Here are some points, one per row:
{5, -5, -12, 36, 36, 46, 30, -12, -5, 77, -23, 28, -1, -27, 8,
 15, -24, 9, -13, 40, 37, -41, -6, 11, 16, -34, -28, -21, 18, -14,
 -6, -53}
{69, 16, 39, -17, 7, -38, -31, -12, -33, 4, -9, -1, 42, -28, 56,
 13, -56, 9, 37, 36, 34, 0, 4, -35, -70, 45, -25, 8, 8, -11,
 41, -15}
{6, -11, 13, 17, 16, -2, 11, 45, 2, 10, 55, -28, 6,
 12, 5, -2, -54, 11, -40, 20, -44, 15, -8, -110, 31, -37,
 34, 15, -64, -48, -18, 3}
{-24, -20, -39, 9, 43, -24, -8, -17, 23, 69, 8, 65, 15, 15, -62,
 -9, 24, 52, -10, 11, 3, 38, -21, -37, 2, 23, -18, -7, -14, 65,
 21, -60}
{-10, -48, -21, 51, -10, 8, -9, -18, 49, 87, 0, -12, 14, 5, 55,
 3, 17, 10, 20, 28, -25, 26, 5, 66, -27, 19, 25, -18, -5, -6,
 16, 43}
{-31, -21, -11, -43, 9, -2, -41, -7, -46, 0, -20, -2, -14, 0, 13,
 -70, -85, -19, -67, -26, -26, 85, 49, 52, 67, -35, -5, 17, 6, -16,
 7, 45}
{-10, -20, 31, -36, -5, -27, -9, 27, 14, -5, -3, -16, 34, -43, -23,
 -23, 67, -11, 12, -47, 14, 66, 12, -34, -8, 100, -23, 45, 23, 34,
 31, 7}
{13, -14, 60, 38, -38, 10, -10, -5, -67, -16, -59, -43, -2, 61, 16,
 13, -13, 6, -23, -25, -19, 12, 23, 42, -25, 13, 6, 36, -9, -58,
 -29, 39}
{1, -25, -66, 10, 7, -24, -34, -27, -3, -22, -69, 25, 3, 27, -29,
 -5, -45, 1, 54, -19, 20, 42, 40, 1, 11, 17, 33, -45, -41, 8,
 -54, 29}
{11, 8, 71, -23, 47, 23, 2, 3, 1, -19, -19, 20, 22, -54, 41,
 12, 3, 38, -28, -30, -2, -34, -3, 7, 21, -16, 17, 33, 5, 9,
 -54, 6}
{7, 51, 19, 36, 18, 20, -19, -12, -59, -63, 32, 27, -39,
 48, 29, 13, -27, -24, -28, -4, 5, -59, -7, -46, -100, 10,
 -21, 16, 56, 19, 54, -42}
{-21, -38, 10, -13, -29, 21, 34, 39, 13, -33, 5, -9, 46, 57, 10,
 -6, 30, -17, 37, 35, -52, -16, 14, 33, -40, 26, 22, 49, -5, -5,
 26, -77}
{46, 45, 51, -14, -11, 18, 2, 5, 79, -2, 14, -13, -46, 0, 24,
 -28, -16, 22, 28, 10, -29, -2, -18, -5, -5, -6, -33, 32, 43, -5,
 6, 64}
{-31, 60, -5, 20, 26, 29, -15, 6, -16, 16, -20, -25, -22, -3, -23,
 42, -1, 8, 27, -16, -13, 20, -6, -66, 18, -52, -4, 19, 84, -56,
 -32, 19}
{-4, 24, 12, 9, 2, -39, 17, -30, 14, -28, -32, -1, 16, 55, 35,
 -2, 21, 66, 1, 1, 27, 9, -65, 6, -6, 41, 6, -43, 9, -12,
 -56, -44}
{-26, -26, -25, 70, -25, 17, 23, -1, -72, 17, 10, 15, -43, 23, -24,
 8, 35, 32, 66, 20, 2, -28, -32, -52, 46, 27, 28, -11, -31, 2,
 17, 60}
{15, 38, 22, -60, -15, 23, -38, 18, 19, 1, 19, 15, -13, 46, 7,
 -21, -8, 20, -21, -41, -7, -29, 18, 15, -25, -15, -14, -54, -60, 13,
 -13, 27}
{12, 54, -26, -11, 30, 9, 54, -19, 3, -5, -2, 57, 6, 0, 15,
 -17, -13, 40, -65, -30, 13, 11, -3, 11, -20, 11, 20, -11, 50, -15,
 55, 23}
{5, -6, 49, -58, -19, -23, -26, -46, -63, -44, 25, -5, -6, 18, 44,
 15, -2, -23, 9, 36, 47, -31, -7, 25, 8, -33, -6, -12, -49, 23,
 -17, 5}
{-11, -22, 28, -44, -22, 6, -32, 41, -25, 58, 13, 20, -14, 51, -2,
 -57, -37, -64, -4, 5, -8, -51, -30, -17, 39, 6, 50, 34, 4, -28,
 -32, 28}
{15, -17, -36, -15, -40, -37, -42, -13, -30, -31, 17, -49, 45, -65, -28,
 -23, -51, 12, 22, -24, -33, 2, -26, 13, 29, -16, -40, 38, -17, 11,
 -9, -41}
{-2, 7, -7, 40, -45, -8, -4, 32, 4, -51, 6, -33, -31, -6, -36,
 10, -13, 21, -26, 16, 56, -29, -25, 62, -4, 125, 4, -3, 0, -4,
 25, 24}
{-11, 1, 2, 20, 19, -32, -27, 60, -6, 29, -26, 38, 14, -81, -21,
 -49, 7, 41, -5, 22, -8, 12, 27, 5, -38, -2, 53, 58, 26, 11,
 -3, -33}
{-62, -13, -54, 2, 16, 59, -11, -12, 18, -27, -34, -45, 9, -27, -30,
 -63, 39, 32, -5, 58, -8, 5, 15, -4, -6, -40, -44, -18, -15, -5,
 -6, 47}
{-19, 5, -5, -30, 4, 31, 29, -51, -6, 25, -35, 5, 16, -1, 86,
 17, -11, -38, -22, -29, -13, 1, 6, -47, 54, 31, 39, 43, -15, 42,
 3, 10}
{-4, -31, 42, 9, 13, -46, 13, -14, -37, 7, 24, -36, -46, 7, 2,
 14, -49, -24, -31, 16, -34, -3, 12, -16, -13, -40, -58, -6, 21, 73,
 -18, 30}
{-24, -15, 9, -41, -28, -13, 43, 0, -26, -14, -23, -3, -24, -5, 25,
 -1, -66, 38, -7, 19, -37, 18, 7, -31, 25, -9, 11, -19, 10, 43,
 -15, -5}
{65, 78, 38, -58, -24, -16, 49, -41, -10, 10, -18, 31, -6, 64, 3,
 -2, -17, -30, -16, 9, -14, -55, 12, -27, -7, 22, 10, -4, 32, -6,
 -18, 7}
{24, -11, -8, -57, 38, -34, 27, -16, -22, 33, 22, -38, -85, -12, 21,
 -17, -4, -31, -8, 15, -5, 25, 28, -31, -69, 33, 21, -53, 2, -32,
 -32, -16}
{-22, 15, -29, -37, 41, 21, 13, 41, -69, -24, -6, -16, -12, 15, 8,
 -30, -32, -9, -19, 37, -10, -27, 15, 46, 2, 41, -52, 49, -50, 7,
 -67, -3}
{10, -5, -73, 13, 66, -41, 68, 44, 49, 14, -6, -17, 12, -6, 20,
 -12, 50, 1, -1, 13, 28, -73, -42, 19, -21, -40, 2, 25, 6, -52,
 43, 46}
{4, 12, -51, -47, 40, 1, -35, 60, -33, -3, 7, -7, -71, -16, 13,
 1, 61, 67, 25, -23, 6, -11, 50, 16, 45, 91, -55, 10, 8, 6,
 36, -22}
{-22, -31, -17, 8, -31, -15, 33, 40, 24, -13, 25, 45, 24, -31, -35,
 -21, 18, -6, -16, 20, -42, 30, 30, -18, -26, -29, -93, -34, 38, -41,
 -31, -3}
{45, -7, -3, -7, -24, -16, 43, 21, -5, -38, -36, -4, -26, -11, 61,
 19, -39, 15, 8, -76, 58, -18, -1, -12, -70, 28, -10, -12, 17, 20,
 -20, 7}
{7, 3, 7, 56, 4, 25, 14, -44, -16, -35, 44, 5, 55, -31, -3,
 -64, 19, 36, -11, -17, 32, 27, 1, 4, 3, 44, -9, -22, -30, -36,
 -1, 8}
{47, 67, 50, -35, 10, -9, -3, 17, -42, 0, -49, 8, 18, -36, -12,
 32, 13, -77, -23, 0, -55, -51, -83, 3, -65, 31, -1, -49, -31, -22,
 -6, 43}
{-53, 48, 6, -21, -27, -46, 11, -37, 17, -26, 62, 2, -39, -40, 18,
 24, 48, -16, 13, 14, -12, 26, 32, 29, 21, 33, 85, -13, -6, 20,
 2, -38}
{20, -7, 8, 22, 34, 21, -7, 43, -45, -17, 27, 38, 34, 26, -39,
 36, -10, -15, -41, -29, -22, -18, 3, -8, 17, -89, -2, -51, 9, -51,
 79, 33}
{48, 2, 12, 49, 18, -2, 16, -15, 6, -13, 13, -11, 1,
 -13, 63, 11, 54, -3, 14, -71, -105, -82, -2, 15, -20, 28,
 -35, 4, 25, 42, -23, -24}
{81, -34, 27, -8, -4, 12, -5, 12, 5, -38, -12, -1, -1, 5, -2,
 8, 12, -9, 46, 38, -10, -13, 1, -34, -47, -12, 22, -25, 4, 3,
 33, 2}
{22, -5, 16, -55, 48, 17, 6, -30, 39, 47, 51, -4, 31, 31, -58,
 73, 11, -12, 31, 14, 29, -18, -16, 9, -44, 16, 34, 6, 17, 8,
 -37, -22}
{20, -24, 7, 36, 35, 29, -5, 6, 44, -5, 18, -27, -22, -38, 37,
 -40, -8, -12, -1, 15, -1, 6, -49, 0, 91, 23, -3, -69, 41, -54,
 39, -64}
{32, -12, -6, 6, -33, 15, 9, 46, -6, -4, -14, 22, -33, 8, -29,
 -28, 41, -4, -34, -26, 24, 42, 39, -12, 50, -74, 10, -6, 34, 40,
 -23, -44}
{-64, 7, 52, -3, 50, -10, 18, 12, 57, 37, 16, -38, 33, 21, -9,
 -40, 6, -25, 38, -31, 2, -7, -26, 10, -32, 15, 24, -12, 6, 49,
 2, 10}
{-7, -5, -52, 13, -14, -20, -20, 1, 66, -51, 7, 17, 16, 41, -17,
 49, -19, -37, 20, 44, -27, 25, 21, 2, 17, 43, 25, -11, 45, 12,
 33, 6}
{12, 51, 17, 3, 10, 51, 53, -43, 1, -9, -31, -19, -19, 12, 42,
 -7, 18, -62, 15, 47, -12, 43, 17, -37, 5, -16, 6, 42, -84, -25,
 1, -35}
{-38, -6, 42, 27, 21, -26, 64, -34, 57, 51, -17, -37, 4, -57, -96,
 25, 8, 7, 66, 1, 23, -38, 66, -2, 64, 11, 30, -50, -29, 29,
 26, -30}
{7, -14, -63, 5, -65, 9, -1, -14, 0, 30, 29, -13, 21, -33, 6,
 -50, 8, -17, 9, 12, 13, -13, 61, 10, 44, 6, 30, 18, -31, 8,
 -12, 21}
{77, 74, -19, 65, -5, 1, -5, 6, 18, 40, 46, -22, 9, -26, 0,
 -14, -39, -40, 46, -8, 12, 21, -12, 20, -7, -38, 60, 16, -33, 74,
 -32, -29}
{-29, -35, -31, -6, 6, 48, -16, 85, -19, -72, 11, -15, 24, -1, -35,
 50, 4, 5, -68, -24, 32, 66, -29, 21, 2, 24, -39, -3, 47, 50,
 -36, -4}
{18, -43, 9, -7, -38, -33, 8, 10, -12, -38, -9, -15, 3, 0, 21,
 -41, -6, -31, 3, 5, 18, 11, -41, 30, -6, -38, -43, -28, -40, -28,
 3, 16}
{17, 30, -6, 30, 23, -21, 52, -6, -18, 12, 5, 31, 35, 10, 41,
 -36, 77, -30, 37, 35, -1, -48, -2, 28, 55, -25, 20, -11, 26, 12,
 -20, 77}
{-47, 22, -38, -51, -67, 7, 5, -21, -12, 41, -11, -4, 27, -27, 68,
 85, -6, 27, 30, 20, -24, 14, 9, 11, 21, 14, -36, -8, 7, 24,
 -34, -3}
{7, -12, -10, 10, -40, -27, -41, -50, 34, 0, -2, 18, -16, -18, -11,
 14, 42, -25, -47, -2, 24, 11, -21, -15, 2, 1, -37, 39, -7, -13,
 -10, 13}
{-15, -11, 4, -5, -28, -13, 37, 18, -47, -34, 21, 78, -24, -32, -35,
 26, -26, 10, 70, -66, 10, 8, -51, 45, -25, -13, -38, 31, -24, -29,
 26, -42}
{-47, 15, -43, -5, -48, -17, -38, -2, -3, 12, -18, -39, 24, 32, 6,
 -41, 30, -13, 34, -44, 25, -17, 0, 11, -10, -41, 4, 0, 15, -44,
 18, -60}
{-21, 1, 18, 18, 28, 24, -52, 23, 54, -26, -22, 52, -28, -14, 60,
 28, -17, -30, 19, 18, 14, -16, 0, -7, -13, 27, -13, 10, -45, 15,
 -28, -1}
{13, -53, -25, -5, -9, -12, 11, -49, 28, -12, -18, -4, -22, -29, -55,
 25, 34, -38, -45, 6, 17, -54, -15, -12, 15, -11, 21, 63, -2, 8,
 37, -15}
{13, -45, -23, -6, 42, 31, -23, -40, 50, -46, -21, 12, -3, -30, -7,
 -18, 8, 83, -4, -7, -20, 15, -14, 35, 7, 29, 8, -13, -19, -8,
 1, 5}
Along one direction, these points spread out more than along any other. How many in every 100 of the points above lie lower along it than each point below? Answers are rounded to whole numbers. More than half of the points above lie lower than the first one.
{-10, -48, -21, 51, -10, 8, -9, -18, 49, 87, 0, -12, 14, 5, 55,
 3, 17, 10, 20, 28, -25, 26, 5, 66, -27, 19, 25, -18, -5, -6,
 16, 43} 83
{-24, -20, -39, 9, 43, -24, -8, -17, 23, 69, 8, 65, 15, 15, -62,
 -9, 24, 52, -10, 11, 3, 38, -21, -37, 2, 23, -18, -7, -14, 65,
 21, -60} 97
{-24, -15, 9, -41, -28, -13, 43, 0, -26, -14, -23, -3, -24, -5, 25,
 -1, -66, 38, -7, 19, -37, 18, 7, -31, 25, -9, 11, -19, 10, 43,
 -15, -5} 42
{7, -12, -10, 10, -40, -27, -41, -50, 34, 0, -2, 18, -16, -18, -11,
 14, 42, -25, -47, -2, 24, 11, -21, -15, 2, 1, -37, 39, -7, -13,
 -10, 13} 59
{17, 30, -6, 30, 23, -21, 52, -6, -18, 12, 5, 31, 35, 10, 41,
 -36, 77, -30, 37, 35, -1, -48, -2, 28, 55, -25, 20, -11, 26, 12,
 -20, 77} 49
{77, 74, -19, 65, -5, 1, -5, 6, 18, 40, 46, -22, 9, -26, 0,
 -14, -39, -40, 46, -8, 12, 21, -12, 20, -7, -38, 60, 16, -33, 74,
 -32, -29} 46
{4, 12, -51, -47, 40, 1, -35, 60, -33, -3, 7, -7, -71, -16, 13,
 1, 61, 67, 25, -23, 6, -11, 50, 16, 45, 91, -55, 10, 8, 6,
 36, -22} 90
{-53, 48, 6, -21, -27, -46, 11, -37, 17, -26, 62, 2, -39, -40, 18,
 24, 48, -16, 13, 14, -12, 26, 32, 29, 21, 33, 85, -13, -6, 20,
 2, -38} 69
{-47, 15, -43, -5, -48, -17, -38, -2, -3, 12, -18, -39, 24, 32, 6,
 -41, 30, -13, 34, -44, 25, -17, 0, 11, -10, -41, 4, 0, 15, -44,
 18, -60} 64
{-47, 22, -38, -51, -67, 7, 5, -21, -12, 41, -11, -4, 27, -27, 68,
 85, -6, 27, 30, 20, -24, 14, 9, 11, 21, 14, -36, -8, 7, 24,
 -34, -3} 53
{-21, 1, 18, 18, 28, 24, -52, 23, 54, -26, -22, 52, -28, -14, 60,
 28, -17, -30, 19, 18, 14, -16, 0, -7, -13, 27, -13, 10, -45, 15,
 -28, -1} 31
{15, -17, -36, -15, -40, -37, -42, -13, -30, -31, 17, -49, 45, -65, -28,
 -23, -51, 12, 22, -24, -33, 2, -26, 13, 29, -16, -40, 38, -17, 11,
 -9, -41} 71
{-15, -11, 4, -5, -28, -13, 37, 18, -47, -34, 21, 78, -24, -32, -35,
 26, -26, 10, 70, -66, 10, 8, -51, 45, -25, -13, -38, 31, -24, -29,
 26, -42} 44
{20, -24, 7, 36, 35, 29, -5, 6, 44, -5, 18, -27, -22, -38, 37,
 -40, -8, -12, -1, 15, -1, 6, -49, 0, 91, 23, -3, -69, 41, -54,
 39, -64} 86
